In the data rows, zero lies at 4.5, halfway between 4 and 5.
Each pair is two rows. How far apart are they, by a hidden measure? 0 means very close, and 40 very far. Two or three weighted sums of its numbers give each row a place; it is the straight-line distance between the places.
[4 5 4 3 9 5 4 4 4 4 3 7 7 8 5 5 4 3 9 5 4]
[3 4 4 3 7 4 4 3 3 2 3 4 8 7 3 5 4 3 6 4 4] 8
[4 4 3 3 4 4 6 8 3 8 3 4 4 3 4 4 8 4 2 4 3]
[4 3 4 6 4 4 5 3 5 5 5 3 4 5 8 3 5 8 2 4 6] 7
[4 3 5 5 4 5 4 4 4 4 6 5 4 4 6 5 4 5 4 7 8]
[4 4 4 6 3 4 3 4 7 5 5 4 4 3 4 3 3 8 3 4 5] 27
[8 4 3 3 3 4 6 8 3 9 3 4 4 4 3 4 8 4 2 4 3]
[3 6 5 5 4 4 4 3 6 3 6 4 4 3 3 3 4 4 2 3 2] 12
[4 4 3 3 9 6 3 4 3 4 3 5 5 5 4 3 3 4 6 4 3]
[4 3 5 5 4 4 3 3 3 3 5 4 5 4 5 4 3 3 3 4 3] 10
[6 3 3 4 4 4 4 6 3 6 3 5 4 5 3 4 8 4 3 2 3]
[4 6 5 4 5 4 4 4 4 3 6 5 4 3 4 4 3 4 4 6 4] 20
[4 3 4 3 9 5 4 4 3 3 4 4 5 6 3 5 3 4 6 4 3]
[4 4 3 4 4 4 4 3 3 3 2 4 5 4 3 3 2 4 3 1 2] 22
[5 4 3 2 3 4 5 7 3 7 3 4 4 4 4 4 8 4 3 3 3]
[4 4 4 2 6 9 4 3 3 4 3 4 4 4 4 4 4 3 4 4 4] 17
[4 3 2 4 3 4 4 4 5 4 4 4 4 3 3 3 2 6 3 4 5]
[4 6 8 7 3 5 4 3 6 4 8 5 5 3 6 5 4 6 3 8 7] 38
[5 4 3 3 6 5 6 3 4 4 3 7 4 7 4 7 5 4 7 5 3]
[4 4 2 3 4 4 4 8 3 6 3 3 4 3 4 3 5 4 2 3 2] 22
[4 6 5 3 5 5 6 4 5 5 3 6 4 8 4 8 5 3 7 6 5]
[4 8 4 5 5 5 4 4 4 3 7 3 4 3 4 4 2 8 3 4 5] 14
[6 4 3 3 5 3 4 4 4 6 3 4 4 4 3 3 6 3 3 3 3]
[8 4 2 3 3 4 4 8 3 7 3 4 4 3 4 3 6 3 3 4 3] 12
[7 3 3 4 4 4 9 8 3 6 4 4 4 4 3 4 8 3 2 3 3]
[4 4 7 7 4 4 4 3 5 4 7 4 4 4 6 2 4 4 5 8 7] 11
[4 5 6 6 3 5 4 4 7 4 6 4 4 4 4 4 4 5 3 4 4]
[3 3 4 3 7 4 5 4 3 4 3 7 6 8 4 7 4 3 8 4 4] 6
[4 6 8 7 4 5 4 3 7 5 6 4 4 6 5 7 5 4 6 7 6]
[3 3 4 3 5 4 4 4 4 2 3 7 5 7 4 7 3 4 6 3 3] 11
[4 4 4 4 4 4 4 4 3 3 5 5 4 4 5 5 2 7 4 4 8]
[3 5 4 4 5 4 4 4 4 2 3 9 9 7 4 5 3 4 6 3 3] 22
[4 3 6 6 5 6 4 4 5 4 4 4 5 5 4 4 4 4 6 6 8]
[3 3 7 6 4 4 4 4 7 5 5 4 4 5 6 6 5 5 7 4 5] 11
[3 3 3 4 4 3 4 3 3 2 3 6 9 3 3 3 2 3 3 3 3]
[4 5 7 7 5 6 4 3 6 5 9 4 4 4 6 3 5 4 4 6 6] 17
[4 3 4 4 3 4 3 4 4 3 4 3 5 3 4 3 2 3 3 3 4]
[8 4 5 4 5 4 9 9 4 9 3 3 4 7 3 5 7 3 4 5 4] 6
[4 4 3 3 4 4 4 4 4 2 4 4 5 4 4 7 2 3 4 6 3]
[4 3 2 4 7 5 4 4 5 2 3 4 5 4 3 3 4 4 5 3 4] 20
[4 5 8 7 5 6 3 3 7 5 7 3 5 4 7 4 5 7 4 5 8]
[4 6 7 9 4 4 4 3 9 5 7 3 4 4 7 4 4 8 4 6 7] 24
[4 3 4 4 9 8 4 4 3 2 3 4 5 7 4 4 3 4 7 2 3]
[4 5 7 8 3 5 4 4 7 3 7 3 4 3 4 4 3 4 3 7 6] 12
[4 4 5 4 4 5 4 4 3 4 5 4 4 3 3 3 4 4 3 3 5]
[5 3 5 5 4 4 4 4 6 4 3 4 4 3 5 4 4 5 4 3 3] 11
[4 5 6 7 3 4 4 4 6 5 7 4 4 3 7 3 5 6 4 5 5]
[4 5 6 7 5 5 3 3 7 5 7 5 4 4 8 4 6 7 6 7 5] 11
[6 4 3 4 4 4 6 3 3 3 4 4 4 8 3 4 3 3 3 3 4]
[4 7 9 8 6 5 4 4 9 5 7 4 4 5 7 5 5 6 7 9 6] 28
[4 4 6 5 3 5 3 3 4 3 5 3 4 3 4 3 4 3 6 6 6]
[3 4 3 3 4 5 4 5 3 4 3 4 4 3 4 4 5 4 3 3 4] 16
[4 4 6 6 4 4 4 3 5 5 5 5 4 5 4 5 5 4 5 4 6]
[4 7 6 8 6 6 4 4 7 5 8 5 4 6 5 6 6 5 5 8 8] 7
[3 3 2 5 4 4 4 4 4 2 3 4 4 3 4 4 4 5 3 2 5]
[4 4 2 3 6 4 4 3 3 3 4 9 6 6 4 5 2 4 7 3 3] 14
[3 4 6 7 3 4 4 4 4 4 8 3 4 4 4 5 3 3 3 5 5]
[4 4 5 6 4 5 4 4 5 4 5 4 4 4 7 4 3 4 2 6 8] 15
[3 5 7 7 4 4 4 4 6 4 8 4 4 3 5 3 4 5 4 6 6]
[5 6 7 8 5 6 3 4 7 4 5 5 4 6 7 4 5 5 8 7 8] 14
[4 7 6 5 7 6 4 4 5 4 4 6 6 9 4 9 4 3 9 6 6]
[4 3 5 5 4 4 3 4 5 4 5 6 4 4 4 5 4 4 6 6 3] 18
[4 4 4 3 5 4 4 4 3 3 3 3 4 4 4 4 2 3 5 6 5]
[3 8 8 6 5 6 3 4 8 5 8 3 4 5 4 6 5 5 5 7 7] 5
[3 4 6 6 4 4 3 3 5 4 5 4 5 3 8 4 3 4 3 4 6]
[4 4 4 3 3 4 4 4 3 4 3 4 7 4 3 2 3 4 2 3 3] 22
[4 6 5 5 3 5 4 3 4 4 6 3 4 4 5 5 3 9 3 6 7]
[4 4 3 3 4 4 4 4 3 3 3 9 4 4 3 4 3 4 5 5 3] 7
[4 4 4 2 7 5 4 4 3 3 3 5 4 6 3 6 2 3 6 3 4]
[4 4 2 3 7 4 3 4 3 2 2 7 4 4 3 4 2 4 5 4 3] 15
[4 4 6 7 4 5 3 4 7 5 6 3 4 4 8 4 5 5 4 6 7]
[9 4 4 3 5 4 9 8 3 8 4 5 4 3 3 3 9 4 3 5 2] 18
[9 3 2 3 4 4 4 8 2 8 3 3 4 4 3 3 8 3 3 3 2]
[7 4 3 3 5 4 8 7 3 8 4 4 4 6 4 3 8 4 3 3 3] 15
[4 6 5 3 4 4 4 4 5 4 3 7 4 6 3 9 4 3 6 7 4]
[4 4 4 3 7 5 3 4 3 3 3 9 6 7 4 5 4 3 8 5 4] 28
[3 4 3 4 4 4 4 3 3 3 3 4 4 3 9 3 3 4 3 4 5]
[4 3 5 8 4 4 3 3 7 4 6 4 4 4 6 3 4 8 3 2 6] 37
[9 4 3 4 4 5 5 9 3 7 3 3 4 4 4 3 9 3 4 3 3]
[4 4 4 6 4 4 4 4 4 2 5 3 4 4 8 3 3 5 2 5 5] 27
[5 4 4 3 3 4 8 8 3 8 3 3 4 4 4 4 7 4 4 5 4]
[5 7 6 6 4 4 3 4 8 4 6 4 4 3 5 4 4 9 3 4 6] 8
[4 4 3 5 3 5 3 3 5 3 5 3 4 3 4 4 3 7 3 4 2]
[7 3 3 3 3 4 5 5 3 7 3 4 4 3 4 4 6 3 3 2 4] 4
[5 3 3 4 9 4 3 4 4 3 3 5 7 4 4 3 3 3 4 4 3]
[4 3 7 6 4 4 4 3 7 3 3 3 5 3 4 5 3 3 4 6 3] 27
[5 4 5 6 3 4 4 4 6 3 7 4 5 3 3 4 3 4 3 3 2]
[4 3 3 3 3 4 6 6 3 6 4 3 4 4 4 4 5 3 3 2 3] 18
[4 4 3 3 5 4 3 5 3 5 4 3 4 3 4 4 5 4 3 4 3]
[5 5 6 7 4 5 4 3 7 5 5 4 4 5 6 3 7 5 5 6 6] 14
[4 8 7 7 6 5 4 4 8 4 9 6 4 5 4 6 5 5 7 6 7]
[3 4 4 7 3 4 3 4 6 5 4 3 4 3 9 3 4 7 2 3 6] 17
[4 4 3 3 3 4 4 3 3 3 4 3 4 3 5 3 2 4 4 4 4]
[4 5 3 2 5 3 4 3 4 3 3 7 9 5 5 3 3 4 6 2 3] 28
[8 4 4 3 4 4 4 5 2 7 4 4 4 4 4 4 7 4 2 4 3]
[4 7 6 7 4 5 5 4 7 5 9 4 4 3 7 5 5 9 5 6 9] 17
[4 3 3 3 4 4 8 5 3 7 3 3 4 4 3 3 6 3 3 3 3]
[4 4 5 6 3 5 3 4 6 3 4 3 4 4 4 4 4 3 3 3 2] 6
[4 4 3 3 7 4 3 6 3 3 3 4 4 2 4 3 4 3 2 3 3]
[4 4 2 3 4 4 9 4 2 5 3 5 4 6 4 5 5 3 4 4 4] 37
[3 7 5 5 4 4 3 3 4 2 9 4 4 4 5 4 3 6 4 9 5]
[9 4 2 3 3 4 5 8 2 9 3 4 5 4 3 4 7 4 3 2 3] 20
[4 6 7 6 6 5 4 3 6 5 7 5 4 5 4 7 5 5 6 6 6]
[4 4 2 4 3 5 4 7 4 5 3 4 4 3 4 4 6 3 4 3 3] 12
[4 9 5 5 4 4 4 3 4 3 8 3 4 4 4 3 3 5 3 4 3]
[3 6 6 4 3 6 3 3 3 4 7 5 4 5 4 8 4 3 6 9 4] 5
[4 3 2 4 4 8 4 3 3 3 4 5 4 4 3 4 2 4 5 4 3]
[4 5 9 6 5 5 4 4 8 5 6 3 4 4 5 5 5 3 5 8 5] 23
[4 4 2 3 6 4 4 6 3 4 4 4 5 4 4 3 3 4 3 3 3]
[4 6 5 6 3 4 3 4 5 5 7 3 5 4 6 4 4 8 4 3 5] 11
[4 4 6 3 4 5 5 4 3 4 3 7 4 7 3 9 4 5 7 8 3]
[4 2 3 4 4 5 3 3 3 4 4 4 5 3 7 3 2 4 3 3 4] 8
[8 4 3 2 4 4 7 9 4 8 3 3 5 2 4 3 8 2 3 4 3]
[9 3 2 3 4 4 8 6 3 7 3 4 4 4 4 3 6 4 3 3 3] 16
[3 4 3 5 4 4 4 4 4 5 4 3 4 4 5 3 4 7 3 3 5]
[4 9 8 6 4 6 4 4 7 4 7 6 4 5 4 9 4 4 7 9 4] 16
[3 7 7 6 5 8 3 4 7 5 7 4 4 4 4 6 4 3 5 8 6]
[5 4 5 5 3 4 4 4 6 4 5 3 5 4 4 3 4 6 3 4 3] 22
[4 4 5 7 4 4 3 4 4 3 7 3 4 4 4 4 2 4 3 3 4]
[4 4 4 6 4 4 4 3 8 4 4 4 4 3 5 3 4 9 3 3 6] 17
[4 5 5 7 4 4 4 4 5 3 8 4 4 3 7 3 3 7 2 6 8]
[5 3 2 4 3 4 7 8 3 8 2 4 5 5 4 3 7 3 3 3 2] 20
[6 4 2 2 4 4 8 9 3 8 3 3 4 4 4 4 8 3 4 2 3]
[4 3 3 6 3 4 5 4 4 4 3 4 4 3 7 3 3 4 3 2 5] 9
[4 5 4 3 4 4 5 4 4 4 3 9 8 9 3 7 4 5 9 6 3]
[3 6 7 9 4 6 5 4 9 5 8 4 4 4 9 4 5 6 5 6 8] 31
[4 7 7 7 4 4 4 5 8 4 8 4 4 3 4 3 3 3 5 6 4]
[4 3 2 3 5 4 4 5 3 3 4 3 7 4 3 3 3 4 3 2 3] 14
[3 4 3 3 4 4 6 5 3 5 4 3 5 3 4 3 5 3 3 3 2]
[3 3 2 5 4 4 3 4 3 3 4 4 4 2 7 3 2 5 3 3 7] 10
[4 6 6 5 8 8 4 4 6 3 6 8 4 9 3 7 4 3 9 7 5]
[4 8 7 8 5 6 3 4 8 5 6 5 3 6 4 6 5 5 7 9 6] 17
[4 5 7 6 4 4 3 4 4 4 9 4 4 5 4 5 4 3 5 7 3]
[4 6 7 7 5 5 4 3 9 5 6 5 4 5 7 6 6 8 6 7 7] 9
[4 4 6 4 8 6 4 4 4 4 4 7 4 7 4 8 4 3 9 6 5]
[3 3 3 5 4 4 3 4 4 4 3 4 4 4 7 4 4 4 4 2 4] 11
[4 6 5 6 4 5 3 4 6 5 6 7 4 7 5 9 5 7 6 8 6]
[7 5 4 3 4 4 9 8 2 7 4 4 4 5 3 5 8 4 4 5 3] 7
[4 7 6 6 5 5 3 4 8 5 5 4 4 6 5 9 4 5 6 8 5]
[3 3 7 4 4 4 5 4 4 4 3 6 4 7 4 8 4 4 7 5 4] 18
[3 4 3 5 4 4 4 4 3 2 3 4 4 2 4 4 3 3 3 4 4]
[3 9 6 6 5 5 4 3 7 4 6 5 4 6 5 5 4 9 6 5 9] 5
[5 3 2 3 3 5 6 7 4 6 3 3 4 4 4 3 5 4 3 3 3]
[3 6 5 3 9 4 4 4 4 3 5 8 3 7 4 7 3 3 8 5 5] 17
[5 4 2 4 5 4 7 9 4 7 4 3 4 3 3 3 8 3 3 3 4]
[4 6 7 7 7 6 4 3 7 4 6 5 4 6 4 4 4 4 6 6 8] 5
[8 5 4 3 3 4 6 6 3 6 4 3 4 5 4 3 7 4 3 3 4]
[3 4 6 5 4 5 4 4 7 3 3 3 5 3 4 6 2 3 2 4 4] 15
[4 5 6 5 3 4 4 4 4 3 6 2 4 3 4 3 3 4 3 4 4]
[4 4 4 4 3 5 4 3 2 2 3 4 4 3 4 4 3 3 2 3 3] 9
[5 3 2 3 4 4 7 5 3 4 3 4 4 3 4 3 4 4 4 3 4]
[8 4 3 3 3 4 9 7 3 8 4 4 5 8 4 4 7 3 3 4 3] 9
[3 3 4 4 7 5 4 4 3 4 3 5 9 5 4 4 2 3 7 3 3]
[9 4 2 4 4 4 8 8 2 8 3 3 4 4 4 4 7 3 2 3 4] 27
[7 4 4 4 4 4 8 9 2 8 4 4 4 5 3 3 8 4 3 3 3]
[4 4 3 3 5 4 3 4 3 3 3 4 9 4 3 4 3 3 5 2 3] 17
[4 4 3 3 3 4 9 7 4 7 4 3 4 4 4 4 6 4 3 3 3]
[4 3 5 5 4 4 3 4 5 6 7 4 4 3 6 3 5 7 4 4 5] 28
[4 4 4 6 4 4 3 3 3 2 5 3 4 3 8 4 2 4 2 4 7]
[3 4 2 2 3 3 4 3 3 3 3 6 5 4 4 3 2 3 6 5 3] 31
[4 4 7 7 5 5 4 4 6 5 7 5 4 3 7 3 5 5 4 6 8]
[4 4 4 5 5 4 3 4 4 3 2 4 4 3 6 4 3 4 4 4 3] 19
[4 6 7 4 4 5 5 3 5 4 4 8 4 7 5 9 4 4 8 9 3]
[4 4 7 6 5 5 3 4 7 4 5 5 4 3 5 3 4 4 6 5 5] 18
[4 7 6 6 6 9 6 4 7 5 5 6 4 7 4 8 6 4 7 6 6]
[6 4 2 2 4 3 4 6 4 5 3 4 4 3 4 4 6 4 4 4 4] 23
[4 6 6 5 4 5 3 3 4 3 9 4 4 3 4 2 2 4 5 8 4]
[4 3 3 4 6 4 5 4 3 2 3 3 4 4 3 3 3 3 3 3 3] 13
[4 4 2 2 8 4 4 4 3 3 3 8 4 5 4 4 3 4 7 3 3]
[4 5 6 4 6 4 4 4 5 4 4 8 8 9 4 7 4 4 7 6 5] 17
[9 4 3 3 3 4 8 8 4 7 4 4 5 5 4 4 8 3 3 3 3]
[9 4 3 3 3 3 6 6 4 8 4 3 4 5 4 4 7 3 3 4 4] 14
[7 3 2 3 4 4 9 9 4 9 3 4 5 5 4 4 7 3 3 4 3]
[6 3 2 3 3 4 7 7 3 8 3 4 4 2 3 3 7 3 2 3 2] 2
[4 4 4 6 4 5 4 3 3 3 9 3 4 3 5 3 3 4 3 6 6]
[4 4 4 3 4 4 6 4 4 4 3 7 4 6 5 6 4 4 5 5 3] 14
[6 4 3 2 3 4 3 6 2 5 3 4 4 3 4 3 7 4 3 3 3]
[3 4 5 3 8 6 7 3 4 4 3 5 4 9 4 7 4 4 7 4 3] 14
[4 4 5 3 9 9 8 4 3 5 3 7 4 9 4 7 5 3 8 6 6]
[4 4 5 5 3 5 4 4 5 4 4 4 4 4 8 4 4 7 4 5 6] 3
[5 4 7 7 5 5 3 4 7 5 6 6 5 5 7 7 6 8 6 8 7]
[4 5 5 3 6 4 3 4 4 3 4 7 4 6 3 6 3 3 7 4 5] 26
[4 2 3 4 4 4 3 3 4 3 3 4 4 4 4 4 3 4 3 3 2]
[4 4 4 6 4 4 3 4 7 3 4 4 4 4 3 4 2 4 4 3 4] 13
[4 5 4 3 5 4 5 4 3 4 2 8 5 7 4 7 4 3 8 6 2]
[4 4 6 6 6 6 3 3 6 5 6 5 5 7 6 5 5 6 7 6 9] 16
[4 3 6 6 4 5 3 3 4 4 3 4 5 3 4 3 4 3 3 2 3]
[4 4 3 3 4 4 3 4 3 3 3 5 4 6 4 9 2 5 5 5 4] 23
[6 4 3 3 3 4 5 6 3 6 2 3 4 3 4 4 5 4 3 4 3]
[5 4 5 3 5 6 6 4 4 5 3 7 5 7 4 9 6 4 8 6 5] 2
[4 3 3 3 7 4 3 4 3 3 3 5 5 6 3 5 3 3 7 4 4]
[4 3 4 4 4 4 7 3 3 5 4 4 4 4 5 4 5 4 4 5 3] 12
[4 3 3 3 5 4 3 4 3 3 3 3 4 4 3 2 3 3 2 2 2]
[4 4 2 3 4 3 9 6 3 7 3 4 5 3 4 4 6 4 2 3 4] 8
[4 7 7 6 5 5 4 4 6 5 6 5 5 8 4 9 6 4 7 8 6]
[4 3 3 3 4 4 3 7 3 5 3 3 4 3 3 3 5 4 4 3 4] 8
[6 3 2 2 5 4 6 9 3 8 3 3 4 4 3 3 7 3 3 4 2]
[8 3 2 3 3 4 9 7 3 8 3 4 4 5 4 3 8 4 3 3 3] 17
[6 4 2 4 4 5 7 8 4 7 3 4 4 3 3 4 8 3 2 3 3]
[4 3 3 3 5 4 5 4 3 4 4 6 5 5 3 5 4 3 6 3 3] 4
[4 9 6 5 7 4 4 4 7 3 5 7 5 8 4 8 4 4 7 6 4]
[4 4 3 2 5 4 3 4 3 3 4 7 4 5 3 3 3 3 6 3 4] 6
[8 4 3 3 5 4 8 8 3 8 4 3 4 6 4 3 9 4 3 3 4]
[4 4 6 6 5 5 4 3 4 4 5 3 4 4 9 4 5 4 5 6 6] 25
[3 3 6 6 4 4 4 3 5 4 8 3 4 2 8 3 5 7 3 4 7]
[7 5 3 2 4 4 9 8 3 8 3 4 5 5 4 4 7 4 3 4 2] 14
[4 7 6 6 4 5 4 4 7 5 7 4 4 4 7 5 4 8 4 6 6]
[4 7 6 7 4 4 4 4 6 5 8 4 4 3 4 4 5 7 3 4 6] 14
[4 4 4 2 6 5 4 4 3 3 4 8 4 5 4 7 3 4 6 5 3]
[4 3 6 4 4 5 4 3 3 4 3 3 4 3 4 6 4 4 5 6 4] 13
[7 4 2 3 5 4 6 7 4 8 3 4 4 3 5 2 8 3 3 3 3]
[4 5 5 5 4 4 4 3 6 4 4 3 4 4 4 6 4 4 4 5 5] 18
[3 9 6 5 4 4 3 3 5 3 7 7 4 4 4 7 3 3 6 8 3]
[7 3 2 2 4 4 8 7 3 7 3 3 4 4 3 4 7 4 3 3 3] 21
[4 3 4 3 3 4 4 3 2 2 3 3 4 3 3 5 3 4 6 7 3]
[5 5 5 4 4 4 3 3 4 5 5 7 4 6 4 4 4 4 7 5 6] 5
[4 4 4 4 5 4 4 4 4 4 5 8 4 7 4 6 4 4 7 3 9]
[4 3 3 4 4 4 5 4 2 3 6 4 4 3 6 4 2 6 3 3 6] 18
[4 3 4 3 4 4 3 4 3 3 3 7 5 5 4 5 3 3 5 5 6]
[4 4 2 3 3 4 6 8 3 6 3 4 4 2 4 3 6 4 3 2 3] 11
[3 9 6 4 4 4 4 4 3 3 8 6 4 3 3 6 2 4 5 8 3]
[5 4 5 4 8 5 4 3 4 3 3 9 6 8 3 4 4 4 8 6 4] 38
[4 6 5 4 7 5 6 4 5 4 4 9 7 7 3 8 4 4 8 6 4]
[4 3 5 7 3 4 4 3 5 4 5 4 4 4 4 3 4 5 4 3 2] 15
[7 4 2 3 4 4 9 8 3 9 4 3 4 5 4 5 7 4 3 3 3]
[6 4 3 3 4 4 9 5 3 7 4 5 4 7 4 5 7 3 3 4 3] 3
[6 3 3 3 3 4 4 8 3 7 3 4 4 3 4 4 7 3 3 3 3]
[3 7 5 6 5 5 4 3 6 5 7 5 5 5 6 6 5 7 5 5 7] 6
[4 3 3 3 3 4 5 4 3 3 4 9 5 5 5 5 4 4 7 4 2]
[9 4 2 2 4 4 8 7 3 9 4 3 4 5 3 3 8 4 4 4 4] 28
[3 3 2 3 4 4 4 4 3 3 4 9 5 4 3 4 3 4 6 3 4]
[4 4 2 3 6 4 3 4 3 2 2 5 4 4 4 3 2 3 6 4 3] 7
[7 4 2 2 5 4 6 8 3 8 3 4 4 4 3 3 9 3 3 3 3]
[3 4 5 6 4 4 3 4 5 3 5 4 4 3 7 3 4 8 5 5 8] 16
[4 6 7 5 7 8 7 4 6 5 5 6 5 7 4 8 6 4 7 8 7]
[4 9 6 5 5 6 4 4 8 5 7 5 4 4 7 8 5 7 5 7 6] 11
[4 4 3 3 3 4 3 4 3 4 3 4 4 3 4 3 4 4 4 4 5]
[3 4 4 3 3 4 4 4 3 3 4 4 5 4 4 9 3 3 5 4 5] 17
[4 5 4 3 6 4 6 4 3 4 3 9 4 7 3 7 5 4 8 6 5]
[4 4 3 3 4 4 4 3 3 2 3 3 4 2 8 4 2 3 3 5 4] 24
[4 4 5 5 3 4 4 3 5 4 4 5 4 3 8 4 4 8 5 4 7]
[3 6 8 6 5 7 3 4 7 4 5 5 5 6 4 5 5 5 6 6 8] 11
